Each path is a new rotation, seen through one point. The rows after it are directions, each followed by how far the rotation turns it, in degrees per step (0 if it stays put).
Each turn is a multiple of 5 degrees from 10 to 175, or 0.
Each row of a path follows its step; steps can be skipped.

step 0: -0.65 -1.14 0.02 -0.22 -0.60 -0.60 1.96 -0.74 -0.82 0.37 1.24 0.58 -0.23
 -0.39 0.17 -1.96 -0.24 1.37 0.87 -1.07 1.12 -0.22 1.44 0.11 -1.44 -1.98
 -1.19 0.86 0.28 0.44 0.07 -0.88 0.41 -0.61 1.14 0.70 -0.76 -0.49 1.02
 1.09 0.70 -1.94 0.17 -1.70 0.06 -2.19 -0.29 -1.32 -1.90 -0.78 -0.81
 -1.30 0.29
step 1: 0.82 2.21 1.93 1.38 -1.15 0.58 0.48 -0.14 -2.58 -0.24 0.27 1.33 -1.89
 -1.31 1.49 2.23 -0.05 0.48 0.04 -1.05 -1.36 0.06 -0.52 -1.03 -0.11
 -0.92 -1.42 -0.34 0.53 1.04 -1.17 -0.81 0.15 0.21 0.57 0.00 -1.15 -0.82
 0.35 -0.58 1.17 -0.84 -1.04 -0.05 0.04 -0.77 -0.01 0.41 -1.69 0.37 1.09
 0.26 -0.27
step 2: 0.44 1.04 -0.65 1.17 -0.16 -0.72 1.16 2.80 0.43 0.23 -0.11 2.93 0.30
 -1.19 0.62 1.02 1.49 -0.30 0.84 -1.14 0.45 0.23 -0.27 -0.66 -1.44 -1.41
 0.56 -0.91 1.20 -0.19 0.80 0.34 0.32 0.56 -0.23 1.54 -0.85 -1.86 -0.58
 0.33 -1.08 -0.01 0.29 0.27 1.92 0.21 0.36 0.68 1.46 0.00 0.06 -0.79
 1.61
step 3: 0.83 0.30 0.16 0.47 0.94 1.16 2.48 0.55 -1.09 0.65 1.13 0.70 -0.58 0.70
 -0.94 -1.53 -1.59 -2.03 -0.36 -0.50 0.18 -0.90 0.49 0.48 0.38 -0.92
 -0.09 0.60 -0.41 1.04 0.03 0.28 0.94 -0.23 0.01 0.01 -0.24 -1.32 0.22
 0.43 -1.28 0.75 -0.10 -2.62 1.34 -2.54 0.15 -0.63 0.15 -1.15 -0.12
 -2.22 0.96
step 4: 0.54 0.23 0.55 0.53 -0.70 0.52 2.72 -0.25 -2.08 -1.26 -0.99 1.32 -0.19
 1.89 1.58 0.84 0.63 -0.60 -0.45 -1.19 -0.79 -0.79 -1.15 -0.52 -0.96
 -1.07 -1.96 0.36 0.75 0.97 -0.21 0.33 -0.42 -0.18 0.19 -1.08 1.23 0.26
 0.27 -2.10 -0.97 -0.56 0.45 -0.01 0.11 -0.64 -0.33 -0.55 -1.17 -2.16
 -0.14 1.36 -0.99
step 5: 0.52 -0.76 -1.26 0.62 -0.97 0.03 2.82 0.63 1.07 -1.48 -0.17 1.06 -1.06
 -0.20 -0.16 1.85 -0.14 -0.51 1.63 0.32 -0.45 0.78 0.23 0.25 -1.72 -1.28
 -0.42 -0.32 0.89 -1.65 0.69 -1.41 -0.48 -0.09 0.70 -0.69 -2.17 -1.19
 -1.15 0.42 0.33 0.34 0.84 -0.66 0.95 0.28 0.16 0.58 0.81 -0.67 2.34
 0.93 -0.49
step 6: 1.21 1.09 0.76 1.10 -0.58 -0.26 0.79 -0.63 -0.39 -0.72 0.02 -1.28 -1.82
 -0.90 -0.12 -1.23 -0.05 -1.81 -0.30 0.25 0.78 -0.27 -0.93 1.47 -1.54
 -2.20 0.06 1.30 1.13 1.18 2.10 0.27 -0.43 -0.86 -1.37 -0.93 -1.43 -0.29
 0.43 2.12 -0.59 0.12 -0.12 -0.87 0.23 -0.72 0.45 1.14 -0.37 -0.63 -0.04
 -0.95 1.92
step 7: -0.14 0.45 1.89 1.46 -0.44 0.07 0.17 0.80 -2.57 -1.36 -0.38 2.21 0.45
 0.77 -0.54 0.03 1.20 -2.35 -0.45 0.56 0.64 0.89 0.52 -0.68 -1.03 1.38
 -1.78 1.07 0.51 1.31 -0.84 0.99 -0.85 0.22 0.57 -1.42 0.02 0.55 0.36
 0.99 0.85 -0.33 0.74 0.52 0.51 -0.94 0.87 1.17 0.60 -2.27 -0.22 -0.47
 -0.46
step 8: -0.10 -1.18 -0.36 -0.13 -0.42 -1.29 2.19 1.61 -1.25 0.41 0.22 1.45 1.09
 0.10 -1.56 0.77 -0.84 -1.02 0.18 0.48 -0.79 0.60 -1.06 -0.22 -2.49
 -0.80 0.05 0.03 -1.42 0.15 1.08 -0.55 -2.39 -1.63 0.81 0.77 -0.60 -1.69
 -0.74 -0.86 1.18 0.87 0.80 0.44 -1.48 -0.71 -0.98 0.92 1.02 -0.15 0.54
 0.67 0.09
step 9: 2.17 -0.58 1.37 -0.35 1.56 0.09 0.84 1.05 0.42 -1.35 0.81 0.31 -2.78
 -0.88 -0.92 1.24 -0.47 -1.68 -0.81 0.70 -1.55 0.20 -1.34 1.18 -0.41
 -0.68 1.70 0.13 0.64 1.61 0.81 -0.19 -1.04 -0.91 -1.14 -0.48 -0.96 1.89
 -0.90 -0.37 -0.74 1.44 -0.65 -0.90 0.21 0.08 -0.66 -0.20 0.14 -0.59
 -0.64 -0.31 0.06
step 10: 1.81 -1.11 0.62 0.29 0.14 -1.28 0.61 2.30 0.01 -2.38 0.65 0.19 0.64 1.34
 0.56 -0.87 2.12 -0.45 0.62 2.05 1.10 1.09 -0.69 1.43 -0.32 1.29 -1.77
 0.12 -0.28 0.06 0.01 0.76 0.03 -0.21 -1.28 -0.89 0.34 0.68 -0.46 -0.82
 -0.90 -0.30 1.08 -0.60 0.30 0.16 1.84 0.88 -0.76 -1.56 -0.43 0.14 0.44
step 11: 1.42 -1.15 -1.37 -0.09 -1.49 0.15 1.61 -0.07 -0.08 0.22 -0.89 -1.01 0.73
 -0.40 -0.42 0.06 -1.31 -1.12 1.01 2.04 0.75 1.13 0.46 1.53 -0.80 0.81
 -1.41 0.28 -1.03 2.08 0.64 0.09 0.24 -1.87 2.34 -0.42 -1.54 -0.33 -1.05
 -0.85 1.52 0.00 -0.26 0.71 -0.98 -0.95 -0.29 0.62 0.12 -0.55 -0.27
 -0.49 -1.49
Speeds:
0.06 0.54 0.45 0.17 -0.01 -0.01 -0.24 -0.36 0.07 0.32 -0.35 -0.09 -0.12
 -0.13 -0.27 0.35 0.10 0.18 -0.59 -0.44 -0.19 0.63 -0.15 0.02 0.23 -0.08
 0.12 -0.24 0.72 0.14 0.12 0.13 0.17 -0.51 0.18 -0.21 0.33 0.37 -0.45
 -0.35 -0.35 0.09 0.26 0.10 -0.22 -0.21 0.42 0.09 -0.22 -0.42 -0.02
 -0.10 -0.05
135
0.22 0.37 -0.07 0.25 -0.31 -0.06 -0.36 -0.07 0.07 -0.09 0.17 -0.15 -0.30
 0.04 -0.18 0.23 -0.74 -0.27 0.12 -0.08 -0.25 -0.34 -0.42 -0.07 -0.12
 -0.09 0.29 0.74 -0.20 0.52 -0.34 0.16 0.04 0.24 -0.38 -0.47 0.15 0.20
 -0.35 0.03 -0.15 -0.61 0.06 0.09 -0.09 -0.12 -0.29 -0.53 -0.42 0.26
 -0.11 -0.26 0.06
130
0.11 -0.18 0.10 -0.14 0.10 0.20 -0.17 -0.06 -0.68 -0.12 0.12 -0.27 0.23
 0.33 -0.49 -0.02 -0.03 0.22 -0.04 0.15 0.41 0.03 -0.19 -0.22 -0.03
 -0.30 -0.45 -0.53 0.03 0.29 -0.40 -0.05 0.32 0.12 -0.06 -0.31 -0.36
 -0.26 -0.01 -0.61 0.27 -0.43 0.00 0.90 0.17 -0.29 0.08 -0.20 0.11 -0.02
 0.32 0.43 -0.01
110
0.29 -0.19 0.28 0.08 0.56 -0.42 -0.15 -0.08 -0.27 0.26 0.07 -0.08 -0.03
 -0.55 -0.22 -0.16 -0.27 0.27 0.07 0.27 0.37 -0.25 0.22 0.04 0.16 -0.56
 0.19 0.41 0.36 -0.41 0.08 -0.14 0.22 0.02 -0.50 -0.31 0.05 0.02 0.07
 0.14 -0.32 0.03 -0.18 -0.32 0.19 -0.49 -0.16 0.08 0.49 -0.20 -0.60 0.37
 -0.50
115
-0.48 -0.23 -0.19 -0.03 0.17 -0.04 -0.16 -0.56 0.13 -0.20 0.52 -0.16
 -0.21 -0.08 0.34 -0.53 0.01 -0.45 0.15 -0.05 0.01 0.19 -0.14 0.23 0.23
 -0.51 0.46 0.05 0.35 0.55 -0.28 -0.50 -0.35 0.10 0.07 0.40 -0.05 0.15
 -0.18 -0.32 0.28 0.21 -0.10 -0.10 -0.01 -0.35 0.41 -0.34 0.46 -0.18
 -0.01 -0.06 0.49
120
-0.32 -0.38 0.30 -0.61 -0.04 -0.37 0.14 -0.38 -0.43 -0.36 0.06 0.23
 -0.61 -0.08 0.04 0.29 -0.11 0.37 0.11 -0.52 -0.50 -0.05 -0.30 -0.07
 -0.39 -0.12 -0.08 0.22 -0.16 -0.37 -0.01 -0.45 -0.02 -0.42 0.24 0.14
 0.33 0.01 -0.15 -0.18 0.03 -0.05 -0.31 0.13 -0.26 0.15 -0.24 -0.12 0.27
 0.27 0.43 -0.03 -0.60
95
-0.39 -0.13 0.00 0.04 0.27 -0.36 0.14 -0.13 0.26 -0.15 0.64 0.36 0.38
 -0.36 -0.52 -0.02 -0.10 0.24 0.22 0.45 0.03 0.08 -0.18 -0.29 0.08 0.25
 -0.11 0.08 -0.02 -0.45 0.04 -0.38 0.00 0.36 0.11 -0.25 0.24 -0.23 -0.18
 0.20 -0.25 0.29 0.46 0.17 0.05 -0.33 0.34 -0.18 -0.69 -0.31 0.55 -0.44
 0.09
145

step 0: 0.27 0.94 0.26 0.36 -1.12 0.40 0.07 1.85 -0.90 -0.13 -0.05 -0.21 0.52
 -1.00 1.16 -1.11 1.01 -0.43 1.18 1.43 0.55 0.19 -1.85 -1.00 1.68 2.47
 0.90 0.96 0.37 0.17 -0.28 1.76 0.14 -0.44 -1.00 -1.07 0.28 -0.09 0.05
 -1.65 1.35 0.45 0.09 0.78 1.37 1.03 -0.13 -0.52 1.18 2.20 -0.50 0.98
 1.23
step 1: -0.34 1.49 -0.10 0.53 -0.23 -0.04 -0.35 0.45 1.39 -0.56 0.09 0.32 -0.94
 -0.57 -0.86 0.81 -0.54 0.50 2.53 0.61 -0.04 0.80 1.62 0.72 0.31 -0.51
 -0.79 0.09 -1.64 0.87 -1.62 0.08 0.15 2.92 1.01 -0.26 0.56 2.45 -1.37
 1.13 -0.46 -0.45 -0.43 0.90 0.93 0.25 -0.76 -0.66 0.70 1.59 -0.48 -0.37
 -1.64
step 2: -1.92 0.55 -0.72 0.24 -0.53 -0.40 0.07 -0.76 -0.37 1.26 -0.63 -2.16
 -0.03 1.58 1.13 -0.60 -2.50 -0.41 -0.17 -0.36 -0.89 0.58 -0.15 0.69
 0.85 0.82 0.09 0.21 0.12 0.39 1.34 -0.48 0.05 0.37 -0.50 2.70 -1.88
 0.36 -0.32 1.74 1.50 0.02 -0.36 1.54 -0.19 0.34 -0.47 -1.14 -0.55 0.09
 1.11 -0.70 1.74
step 3: 0.60 -0.08 -0.04 -1.68 -0.79 -1.43 -0.62 -0.47 -0.97 -1.43 -1.22 -1.62
 0.82 1.48 -0.53 -0.54 -0.45 0.92 -0.87 -0.47 0.98 1.22 0.59 0.62 -1.94
 2.61 1.64 -1.20 1.11 -0.02 0.19 0.18 -0.23 0.28 -0.21 -1.14 0.43 0.33
 1.39 0.09 -1.59 -1.55 0.33 0.44 0.86 0.44 -0.19 1.66 -0.19 1.34 0.57
 -0.15 -1.12
step 4: 0.24 0.44 0.79 0.70 -2.15 -1.82 -0.46 1.96 -1.37 0.46 -0.78 1.56 -0.93
 -1.61 -0.29 1.45 0.11 -0.75 -0.02 0.31 1.82 1.59 -0.91 -0.07 1.00 1.52
 -0.17 0.11 -0.33 0.60 1.26 0.27 0.57 -0.09 1.19 0.19 0.48 -0.03 -0.38
 -0.78 0.23 0.71 -0.21 -0.22 -2.02 -1.73 0.85 -0.28 0.96 0.39 2.09 -0.30
 0.18
step 5: -0.68 -1.19 1.50 1.65 0.76 1.45 -0.22 -0.24 0.15 -0.88 -0.51 -0.54 0.91
 1.20 -1.95 0.87 2.00 1.06 0.36 -0.53 -1.04 2.15 0.84 1.43 -0.12 -0.29
 -1.16 0.57 -0.20 1.04 1.13 -1.35 -1.15 1.66 0.00 -0.27 1.05 0.23 -1.63
 -0.65 0.53 0.27 -1.93 0.96 -0.06 -0.11 -0.74 -0.95 -1.16 0.29 0.15 0.68
 -0.08
step 6: -1.23 -0.35 0.61 -0.40 0.98 0.32 -0.60 0.74 -0.57 -1.29 -0.37 -0.26 0.14
 1.77 2.53 0.95 0.15 -0.71 -0.27 -0.80 -0.37 0.42 -1.89 -0.09 0.82 -0.32
 0.32 0.65 -2.42 0.15 0.99 0.85 1.13 0.13 -0.80 0.14 -2.63 -0.57 0.60
 -1.58 1.30 -1.99 -0.44 0.00 0.26 1.89 0.27 0.75 -0.14 1.03 0.37 -0.51
 0.49
step 7: 0.90 1.49 1.72 1.03 -0.90 -0.08 1.05 0.75 -0.37 1.91 0.74 -0.32 -0.44
 1.00 -1.71 0.91 -0.46 0.09 -0.44 -1.10 -0.41 0.83 0.25 0.94 0.06 -0.04
 1.09 0.28 0.01 0.91 -0.23 0.26 2.01 0.15 0.37 -1.59 0.04 1.48 -0.17
 0.77 -1.17 -0.82 2.69 -1.06 1.51 1.11 0.22 1.51 -0.44 0.87 -0.30 0.52
 -1.82
step 8: 0.22 -0.15 0.88 0.77 0.10 -1.57 0.95 1.50 -0.29 0.57 -1.03 -0.33 -1.07
 -0.62 0.65 1.81 -0.85 0.42 0.56 0.64 -1.46 0.12 0.01 0.22 -0.87 0.18
 -0.37 0.46 -0.96 -0.01 -0.18 -1.82 0.22 -2.24 0.44 1.82 0.37 0.55 1.00
 -0.06 1.07 2.61 0.16 0.40 0.56 -1.11 -2.12 0.46 -0.30 1.15 1.38 -0.57
 1.57
step 9: 1.19 0.83 -0.26 0.59 -1.10 1.38 -0.37 -0.80 -1.01 -0.19 -1.32 -1.41 2.42
 1.53 1.00 1.13 0.64 -1.09 0.94 -1.60 1.28 -0.68 -0.16 0.47 -1.09 0.86
 -0.58 0.11 0.04 -0.18 0.12 -1.07 -1.11 -0.08 -0.46 -0.69 1.55 -0.07
 0.55 -1.44 -0.91 0.28 -0.65 1.78 1.93 0.42 -0.51 -1.74 0.04 0.59 -1.41
 -0.46 -0.06
step 10: -0.77 1.67 -0.92 -0.65 -0.74 -0.90 -0.11 2.33 -0.20 -2.51 -0.08 1.15
 0.89 -0.93 1.16 -0.25 0.80 -1.35 0.97 -1.83 -0.04 0.54 -0.31 -0.44 0.86
 0.90 -0.10 -0.85 -0.14 0.26 0.40 -0.65 1.28 1.63 -0.56 0.78 -1.48 1.22
 -1.50 -0.55 1.01 0.61 1.07 0.02 0.35 -0.01 0.54 1.31 2.29 -0.43 -0.66
 -0.40 -0.33
step 11: 0.22 -0.13 0.55 -0.06 -1.37 1.30 -1.34 -0.71 0.34 0.36 0.56 0.56 0.89
 -0.61 -1.72 -0.87 -0.77 -0.13 -0.08 -0.04 -1.39 2.64 -0.27 0.24 0.79
 -0.14 0.00 0.91 1.90 0.16 -0.87 -0.77 1.63 -0.15 0.28 0.92 1.53 1.58
 -0.46 1.71 1.48 -0.24 -0.02 1.25 0.48 1.83 0.25 -0.46 -0.94 2.48 0.22
 0.74 -0.16
Speeds:
0.05 0.40 -0.17 0.01 0.36 -0.16 0.05 0.66 0.04 0.09 -0.18 -0.24 -0.17
 -0.47 0.00 -0.03 -0.53 0.00 -0.38 0.15 -0.13 0.39 -0.36 0.08 0.32 -0.04
 0.08 -0.20 -0.31 -0.05 0.38 0.00 0.01 -0.19 -0.43 0.18 0.24 -0.32 0.31
 -0.39 0.34 -0.24 0.32 0.07 -0.51 0.28 -0.29 -0.51 0.53 -0.38 -0.24
 -0.13 0.41
175
0.01 -0.03 0.09 -0.36 -0.11 0.32 0.19 0.08 0.27 -0.14 0.20 0.00 -0.07
 0.11 0.27 -0.14 0.17 0.38 -0.07 -0.36 0.68 0.05 -0.15 -0.17 0.08 -0.24
 0.62 0.11 0.09 0.31 0.23 -0.50 -0.40 -0.44 -0.47 0.01 -0.28 -0.04 0.21
 0.20 -0.48 -0.11 -0.71 -0.18 0.37 0.44 -0.41 -0.27 0.23 0.15 0.25 0.08
 0.33
115
0.02 -0.46 0.13 0.40 0.03 -0.23 -0.25 0.11 0.45 0.11 -0.40 0.23 -0.02
 -0.04 -0.12 0.18 -0.08 0.05 0.03 -0.51 -0.43 -0.36 -0.01 -0.12 0.42
 -0.26 0.19 0.46 -0.36 0.30 0.54 0.24 -0.24 -0.48 0.04 -0.70 -0.07 0.12
 0.03 -0.53 -0.02 -0.10 0.24 -0.35 0.21 -0.06 -0.32 0.24 -0.61 -0.21
 -0.09 0.12 0.02
40
0.19 0.39 0.06 -0.24 -0.15 0.06 0.16 0.38 0.22 0.00 -0.06 0.79 -0.49
 -0.21 -0.13 -0.05 0.28 -0.57 -0.16 0.29 0.18 -0.40 -0.15 0.17 -0.03
 0.29 0.05 -0.52 0.54 0.05 0.21 -0.06 0.11 0.71 0.05 -0.19 -0.23 0.18
 0.32 -0.31 -0.14 -0.36 0.35 -0.03 0.34 0.23 -0.20 0.08 -0.41 0.04 0.19
 0.23 0.32
110
-0.48 0.53 -0.14 -0.22 -0.27 0.18 0.12 0.05 -0.19 -0.18 -0.04 0.03 0.17
 -0.05 0.18 -0.10 0.02 -0.29 0.05 -0.31 -0.13 -0.14 0.53 -0.20 -0.38
 -0.37 -0.08 -0.03 -0.60 0.11 0.00 -0.24 -0.54 0.39 -0.01 0.23 -0.34
 -0.46 -0.78 -0.31 0.11 -0.35 0.08 -0.05 -0.07 0.00 -0.17 -0.58 -0.57
 0.07 -0.23 -0.21 -0.07
90
